B =
[[140 137 118 144 147]
 [131 132 110 124 102]
 [156 118 115 126 128]
 [125 129 144 129 155]
 [100 136 139 127 127]
 [142 137 118 145 146]
 [154 120 116 129 131]]
B[0][0]: 140
B[3][2]: 144
B[1][1]: 132
B[5]: [142, 137, 118, 145, 146]
B[:, 3]: [144, 124, 126, 129, 127, 145, 129]
B[6][3]: 129
B[5][3]: 145
B[0][1]: 137
B[:, 1]: [137, 132, 118, 129, 136, 137, 120]
B[4][1]: 136
B[3][3]: 129
B[3]: [125, 129, 144, 129, 155]
B[6][0]: 154

a = [118 138 114 149 139 137 141 121 116 153 136 111]
a[0]	118
a[6]	141
a[7]	121
a[10]	136

m =
[[133 138 125 118 116 130 130 122 122 122 132]
 [120 119 128 134 139 126 127 132 133 136 118]
 [133 136 126 116 116 130 130 122 122 122 132]
 [128 131 128 127 125 128 129 126 127 126 129]
 [107 103 129 143 155 119 128 140 139 149 100]
 [133 150 123 101 100 138 136 107 111 104 138]
 [133 150 122 101 100 138 136 107 111 104 138]
 [121 122 132 142 144 133 128 129 132 120 133]
 [133 138 126 116 116 130 130 121 122 122 132]
 [142 136 128 123 114 123 125 133 127 131 135]
 [127 126 128 129 130 127 128 129 130 131 126]
 [125 131 130 132 137 142 129 115 128 110 142]
 [120 119 128 134 139 126 127 132 133 136 120]
 [142 136 128 123 114 123 125 133 127 131 136]]
m[0, 0]: 133
m[0, 2]: 125
m[5, 0]: 133
m[8, 4]: 116
m[9, 4]: 114
m[5, 3]: 101
m[7, 8]: 132
m[1, 3]: 134
m[12, 10]: 120
m[1]: [120, 119, 128, 134, 139, 126, 127, 132, 133, 136, 118]
m[:, 0]: [133, 120, 133, 128, 107, 133, 133, 121, 133, 142, 127, 125, 120, 142]
m[8, 7]: 121
m[10, 4]: 130
m[10, 3]: 129
m[4, 10]: 100
m[8, 9]: 122
m[4, 5]: 119
m[4, 7]: 140
m[11, 9]: 110
m[6, 1]: 150
m[:, 6]: [130, 127, 130, 129, 128, 136, 136, 128, 130, 125, 128, 129, 127, 125]
m[8, 5]: 130
m[7, 2]: 132
m[:, 10]: [132, 118, 132, 129, 100, 138, 138, 133, 132, 135, 126, 142, 120, 136]
m[:, 5]: [130, 126, 130, 128, 119, 138, 138, 133, 130, 123, 127, 142, 126, 123]
m[0, 1]: 138
m[3]: [128, 131, 128, 127, 125, 128, 129, 126, 127, 126, 129]
m[9, 9]: 131
m[6]: [133, 150, 122, 101, 100, 138, 136, 107, 111, 104, 138]
m[7, 6]: 128
m[1, 2]: 128
m[1, 9]: 136
m[6, 5]: 138
m[6, 8]: 111
m[10, 0]: 127

data =
153  146  138  114  106  107  139  144  142  156
151  127  133  155  122  126  123  144  112  146
105  109  145  124  128  117  129  118  142  149
148  119  101  128  101  121  111  124  111  104
139  140  131  114  107  147  101  142  138  134
146  140  152  147  108  133  110  110  152  110
134  154  155  134  112  145  151  145  106  138
151  109  121  107  129  105  117  148  101  104
115  110  101  140  148  117  129  123  109  156
149  105  132  151  154  132  149  107  108  110
133  106  152  147  111  130  123  155  115  143
133  137  116  101  145  116  154  136  106  147
data[0][0] => 153
data[9] => [149, 105, 132, 151, 154, 132, 149, 107, 108, 110]
data[5] => [146, 140, 152, 147, 108, 133, 110, 110, 152, 110]
data[:, 0] => [153, 151, 105, 148, 139, 146, 134, 151, 115, 149, 133, 133]
data[5][7] => 110
data[11] => [133, 137, 116, 101, 145, 116, 154, 136, 106, 147]
data[2][8] => 142
data[0][5] => 107
data[6][0] => 134
data[4][9] => 134
data[4][3] => 114
data[6][1] => 154
data[1] => [151, 127, 133, 155, 122, 126, 123, 144, 112, 146]
data[6][3] => 134
data[0][7] => 144
data[11][5] => 116
data[:, 6] => [139, 123, 129, 111, 101, 110, 151, 117, 129, 149, 123, 154]
data[0][9] => 156
data[6][7] => 145
data[11][3] => 101
data[1][0] => 151
data[7][7] => 148
data[8][5] => 117
data[10][3] => 147
data[0] => [153, 146, 138, 114, 106, 107, 139, 144, 142, 156]
data[6][5] => 145
data[2][9] => 149
data[11][1] => 137
data[4][1] => 140
data[8] => [115, 110, 101, 140, 148, 117, 129, 123, 109, 156]
data[7][5] => 105
data[10][4] => 111
data[:, 2] => [138, 133, 145, 101, 131, 152, 155, 121, 101, 132, 152, 116]
data[7] => [151, 109, 121, 107, 129, 105, 117, 148, 101, 104]
data[1][4] => 122
